In the data rows, the value 50 means zero.
Here are some points, each followed by its number:
[59 40 13 62 21 80 45 41 40 54 37 68 49 49 57 36 34 41 60 62 48 47 36 45 61] 0
[51 45 32 76 53 74 42 46 44 52 42 59 49 54 54 46 67 49 45 53 49 35 55 51 50] 1
[50 42 31 72 45 79 49 44 39 55 36 57 49 49 58 49 60 49 57 57 51 39 54 48 51] 2
[52 46 73 56 64 44 47 58 36 62 42 52 53 54 50 45 68 63 66 55 54 31 44 55 57] 3
[52 46 37 79 55 70 44 47 46 51 42 60 47 53 50 45 71 50 47 53 50 34 55 51 46] 4
[55 44 18 70 39 75 45 46 39 57 45 59 51 52 64 41 47 54 53 59 49 40 26 49 62] 5
[56 60 68 00 05 09 55 64 48 44 86 12 53 46 33 63 14 39 44 40 53 99 65 46 58] 6
[57 49 08 60 28 82 48 42 47 56 35 63 51 51 65 46 66 59 38 56 49 33 26 49 50] 7
[61 51 01 45 41 84 47 31 80 57 41 64 45 44 65 46 38 39 32 48 42 57 56 52 35] 8
[54 43 22 69 34 74 44 44 43 54 38 64 48 50 54 34 32 43 62 59 49 46 30 46 63] 9
[41 49 65 69 79 43 51 48 72 36 70 49 51 51 57 54 00 45 31 45 45 62 46 41 52] 10
[44 54 75 08 59 17 53 54 50 45 57 62 51 57 22 42 41 54 44 46 58 40 61 52 46] 11
[39 48 76 21 60 14 59 52 46 25 47 20 44 38 47 59 27 59 73 38 55 59 62 50 51] 12
[40 53 67 61 66 55 51 49 45 60 56 57 54 48 62 57 08 46 56 54 48 70 50 42 59] 13
[45 47 59 74 72 39 37 53 54 48 72 54 52 58 42 39 31 35 49 52 41 72 64 45 53] 14
[45 52 79 45 63 28 48 56 55 32 65 31 49 53 43 48 16 43 57 45 49 68 71 49 50] 15
[55 61 67 00 08 04 58 59 53 43 67 20 60 50 37 52 19 67 48 49 55 77 19 38 66] 16
[43 51 72 57 73 43 50 52 50 47 73 40 51 49 41 45 25 50 60 49 51 57 35 44 57] 17
[53 60 04 31 44 90 44 32 88 54 56 69 48 36 65 61 39 37 30 43 34 61 66 55 22] 18
[46 62 82 37 43 14 51 58 53 41 73 61 53 54 36 41 50 54 57 52 51 46 41 49 50] 19
[48 53 80 42 75 37 53 55 52 38 56 56 52 47 47 57 18 58 46 43 53 44 30 45 55] 20
[40 51 70 65 66 47 46 57 39 56 69 47 51 53 26 46 66 45 68 54 49 54 44 46 57] 21
[63 61 19 74 78 51 42 40 69 48 50 43 46 46 53 52 95 62 34 44 50 34 30 59 31] 22
[49 42 33 77 62 64 48 46 53 53 51 53 51 51 60 52 50 50 44 52 46 50 40 46 55] 23
[41 49 74 08 45 17 58 62 50 62 55 61 62 52 49 46 30 73 52 53 53 64 50 50 66] 24
[46 56 65 00 59 14 62 56 44 52 52 49 57 45 48 54 14 69 57 45 55 66 58 48 66] 25
[41 50 59 72 64 60 50 50 46 45 51 40 45 45 44 60 73 40 59 46 48 59 79 53 47] 26
[53 47 43 73 56 76 49 48 43 51 46 36 51 46 61 57 43 51 57 50 50 47 56 49 57] 27
New points follow, each followed by the numbers of its two nearest points above by angle, nearest first.
[47 57 79 20 50 17 61 49 49 37 52 24 47 44 46 55 29 60 68 42 55 64 43 50 59] 12 25
[48 49 75 55 67 39 50 57 51 48 53 47 50 58 45 48 70 50 44 51 52 34 51 51 41] 3 21
[44 55 76 54 69 48 57 52 48 55 52 52 51 54 49 45 58 56 48 52 52 44 34 49 54] 3 21
[44 57 75 52 66 46 51 58 38 58 56 40 50 51 40 59 68 46 58 47 52 45 53 47 54] 21 3
[30 47 66 00 59 12 59 71 38 50 04 37 48 64 31 59 99 29 48 39 58 00 99 65 24] 11 3
[37 51 65 68 58 49 50 51 41 56 61 52 51 52 41 44 76 51 60 53 50 55 35 53 57] 21 3
[47 48 82 42 61 27 53 54 53 39 59 57 51 48 40 53 44 53 51 46 51 61 51 48 48] 19 15
[44 51 75 55 68 41 54 51 50 46 54 38 49 47 48 51 47 51 58 47 52 51 45 50 52] 17 20
[46 55 79 24 54 21 59 50 50 39 52 27 49 46 47 54 35 58 64 43 55 60 45 49 57] 12 25
[54 42 22 69 11 94 49 44 39 48 31 64 44 45 50 41 67 46 64 58 56 22 60 52 40] 2 1
[50 55 65 00 47 11 62 56 48 45 47 37 55 52 54 61 27 52 43 47 54 65 67 48 51] 25 24
